Look-ups in named tables: a row name and a column name give one cell, copied from the table.

Lanut:
,Taf,Nubeta,Memiv,Tifani,Givib,Lusun,Pem
Vuk,6.476,5.033,5.792,6.245,5.746,6.810,6.329
Sop,4.212,5.750,5.980,5.007,5.198,6.771,5.263
Gopo,5.044,4.430,5.694,6.824,4.631,8.627,7.207
Kita,7.542,6.139,5.924,6.924,5.531,7.029,7.749
Peme,8.151,3.484,6.906,8.996,5.932,7.396,9.277
Famu,4.517,8.180,4.209,7.377,3.595,8.696,7.513
Motose,6.717,8.754,3.688,6.529,5.964,7.446,7.198
Degi,4.427,3.288,7.164,6.613,6.157,6.728,6.450
Nam,1.214,5.573,4.664,5.150,2.510,8.390,3.582

What is the Givib of Famu in Lanut?
3.595
What is the Givib of Degi in Lanut?
6.157
What is the Pem of Peme in Lanut?
9.277
What is the Taf of Gopo in Lanut?
5.044
What is the Taf of Famu in Lanut?
4.517
What is the Taf of Vuk in Lanut?
6.476
What is the Taf of Motose in Lanut?
6.717
What is the Givib of Gopo in Lanut?
4.631
What is the Givib of Sop in Lanut?
5.198
What is the Lusun of Vuk in Lanut?
6.810
What is the Memiv of Gopo in Lanut?
5.694
What is the Memiv of Peme in Lanut?
6.906
What is the Pem of Famu in Lanut?
7.513
What is the Tifani of Motose in Lanut?
6.529
What is the Tifani of Famu in Lanut?
7.377
Row with the largest Givib: Degi

Table Rirut
,Zovadu,Mut,Nek,Vug,Selifek
Nuvo,0.844,0.934,0.320,0.018,0.570
Noden,0.567,0.034,0.481,0.851,0.493
Karuvab,0.706,0.160,0.679,0.477,0.771

Mut of Karuvab = 0.160
Nek of Noden = 0.481
Selifek of Karuvab = 0.771
Selifek of Noden = 0.493
Nek of Nuvo = 0.320
Selifek of Nuvo = 0.570
Zovadu of Karuvab = 0.706
Zovadu of Nuvo = 0.844
Vug of Karuvab = 0.477
Vug of Nuvo = 0.018
Zovadu of Noden = 0.567
Vug of Noden = 0.851

Gogani =
columns: Val, Kes
Paledab: [2.352, 89.068]
Muzo: [47.746, 83.143]
Nidok: [34.547, 47.146]

What is the Val of Muzo in Gogani? 47.746
What is the Kes of Paledab in Gogani? 89.068
What is the Val of Nidok in Gogani? 34.547
What is the Kes of Nidok in Gogani? 47.146
What is the Kes of Muzo in Gogani? 83.143
What is the Val of Paledab in Gogani? 2.352

Ren.tsv
	Baguni	Giniz	Dovovun	Vel	Pira	Duvel	Muve
Leta	1.7	4.9	1.0	2.1	1.4	5.3	8.4
Garefa	2.2	4.3	1.9	2.3	2.9	4.5	6.8
Lebu	3.5	3.7	3.4	3.5	3.9	3.6	3.4
Zadi	1.8	4.1	2.4	2.7	2.6	3.6	5.3
Vuviti	6.0	1.9	4.5	4.9	3.5	2.7	1.6
Dep	2.5	3.6	2.6	2.9	3.0	4.1	5.8
Tor	2.2	3.8	3.1	3.0	4.0	3.5	3.9

Garefa, Giniz => 4.3
Tor, Muve => 3.9
Leta, Duvel => 5.3
Tor, Baguni => 2.2
Lebu, Duvel => 3.6
Lebu, Vel => 3.5
Zadi, Baguni => 1.8
Garefa, Baguni => 2.2
Vuviti, Giniz => 1.9
Leta, Giniz => 4.9
Zadi, Dovovun => 2.4
Garefa, Dovovun => 1.9
Dep, Giniz => 3.6
Zadi, Giniz => 4.1
Dep, Duvel => 4.1
Row with the largest Dovovun: Vuviti

Gurif:
columns: Dufir, Degi, Fezo, Zedetop, Suf
Raru: [50668, 59302, 86735, 85723, 85210]
Gifopet: [43393, 94589, 63630, 67586, 68120]
Lev: [21941, 86529, 86954, 93641, 90153]

What is the Degi of Gifopet in Gurif?
94589
What is the Dufir of Gifopet in Gurif?
43393
What is the Zedetop of Gifopet in Gurif?
67586
What is the Dufir of Raru in Gurif?
50668
What is the Degi of Raru in Gurif?
59302
What is the Zedetop of Raru in Gurif?
85723
What is the Suf of Lev in Gurif?
90153
What is the Fezo of Gifopet in Gurif?
63630
What is the Dufir of Lev in Gurif?
21941
What is the Fezo of Raru in Gurif?
86735
What is the Zedetop of Lev in Gurif?
93641
What is the Suf of Gifopet in Gurif?
68120
What is the Suf of Raru in Gurif?
85210
What is the Fezo of Lev in Gurif?
86954
What is the Degi of Lev in Gurif?
86529

Kubib:
,Romuti,Muv,Lisi,Bazuga,Biru,Riv,Dez,Muf
Tevip,124,122,217,96,170,166,204,24
Merobu,137,142,186,102,157,112,175,61
Ruzub,103,135,106,89,103,113,111,125
Ketodi,126,143,204,95,156,155,182,48
Seb,52,63,153,75,84,191,115,123
Tebe,127,126,190,105,174,146,187,46
Ralo,47,91,96,73,57,135,60,180

Bazuga of Tebe = 105
Dez of Ketodi = 182
Romuti of Merobu = 137
Bazuga of Ketodi = 95
Bazuga of Ruzub = 89
Dez of Seb = 115
Dez of Merobu = 175

Valatub.tsv
	Migimag	Gis	Gasi	Novimi
Visepi	131	155	140	102
Zepe	62	57	18	84
Kagilip	128	178	169	126
Refeda	78	182	153	63
Nafupus	42	160	58	50
Ret	159	122	164	136
Nem	160	32	46	193
Kif	41	116	71	61

Zepe, Gasi: 18
Nafupus, Migimag: 42
Kagilip, Migimag: 128
Ret, Gasi: 164
Kif, Gasi: 71
Refeda, Migimag: 78
Zepe, Migimag: 62
Refeda, Gis: 182
Kagilip, Gis: 178
Nafupus, Gasi: 58
Ret, Migimag: 159
Zepe, Novimi: 84
Visepi, Migimag: 131
Kif, Migimag: 41
Kif, Gis: 116

Table Tudunis
cols = Pifop, Vefis, Vulu, Femizu, Gam, Vad, Beb, Desulol, Dif, Dufo
Gon: [3.3, 7.1, -5.9, 0.3, 4.3, 2.0, 3.1, 4.8, 2.9, -3.8]
Mek: [-1.9, -7.9, 2.4, 4.1, 0.0, -1.2, 3.8, 3.9, -2.1, -7.7]
Pupip: [7.8, -2.3, -6.5, -4.7, -1.9, -3.5, 0.4, -3.2, 2.7, -2.5]
Zibimi: [0.9, 4.3, -2.2, -2.5, -3.7, 4.0, -3.6, 3.6, -4.2, 2.8]

Femizu of Mek: 4.1
Gam of Zibimi: -3.7
Beb of Mek: 3.8
Vulu of Pupip: -6.5
Dif of Zibimi: -4.2
Femizu of Zibimi: -2.5
Vefis of Pupip: -2.3
Desulol of Zibimi: 3.6
Dif of Mek: -2.1
Vefis of Mek: -7.9
Beb of Zibimi: -3.6
Dufo of Zibimi: 2.8
Beb of Pupip: 0.4
Vefis of Zibimi: 4.3
Pifop of Mek: -1.9

Table Puna
columns: Feziz, Kebel, Lasivub, Bakelet, Sumamop, Sipeb, Tovomaz, Bil, Gogupag
Daporo: [0.826, 0.378, 0.492, 0.437, 0.934, 0.844, 0.465, 0.472, 0.870]
Zurake: [0.803, 0.946, 0.452, 0.777, 0.412, 0.856, 0.751, 0.485, 0.914]
Gelup: [0.756, 0.758, 0.354, 0.912, 0.541, 0.809, 0.305, 0.877, 0.648]
Piteg: [0.294, 0.494, 0.930, 0.532, 0.341, 0.410, 0.568, 0.580, 0.735]
Loti: [0.843, 0.641, 0.803, 0.615, 0.816, 0.981, 0.920, 0.786, 0.673]
Gabuf: [0.413, 0.382, 0.865, 0.632, 0.473, 0.626, 0.329, 0.592, 0.362]
Vadasid: [0.751, 0.541, 0.772, 0.934, 0.436, 0.786, 0.792, 0.297, 0.408]
Tem: [0.356, 0.257, 0.724, 0.517, 0.607, 0.199, 0.491, 0.665, 0.913]
Tek: [0.870, 0.273, 0.677, 0.763, 0.333, 0.818, 0.433, 0.413, 0.480]
Sunel: [0.177, 0.756, 0.905, 0.870, 0.767, 0.410, 0.729, 0.682, 0.528]
Gepimuz: [0.711, 0.411, 0.546, 0.925, 0.401, 0.368, 0.688, 0.468, 0.755]

Gogupag of Gelup: 0.648
Gogupag of Daporo: 0.870
Gogupag of Gabuf: 0.362
Kebel of Sunel: 0.756
Lasivub of Piteg: 0.930
Kebel of Vadasid: 0.541
Bakelet of Sunel: 0.870
Feziz of Gabuf: 0.413
Gogupag of Zurake: 0.914
Bil of Zurake: 0.485
Kebel of Zurake: 0.946
Sipeb of Zurake: 0.856
Gogupag of Gepimuz: 0.755

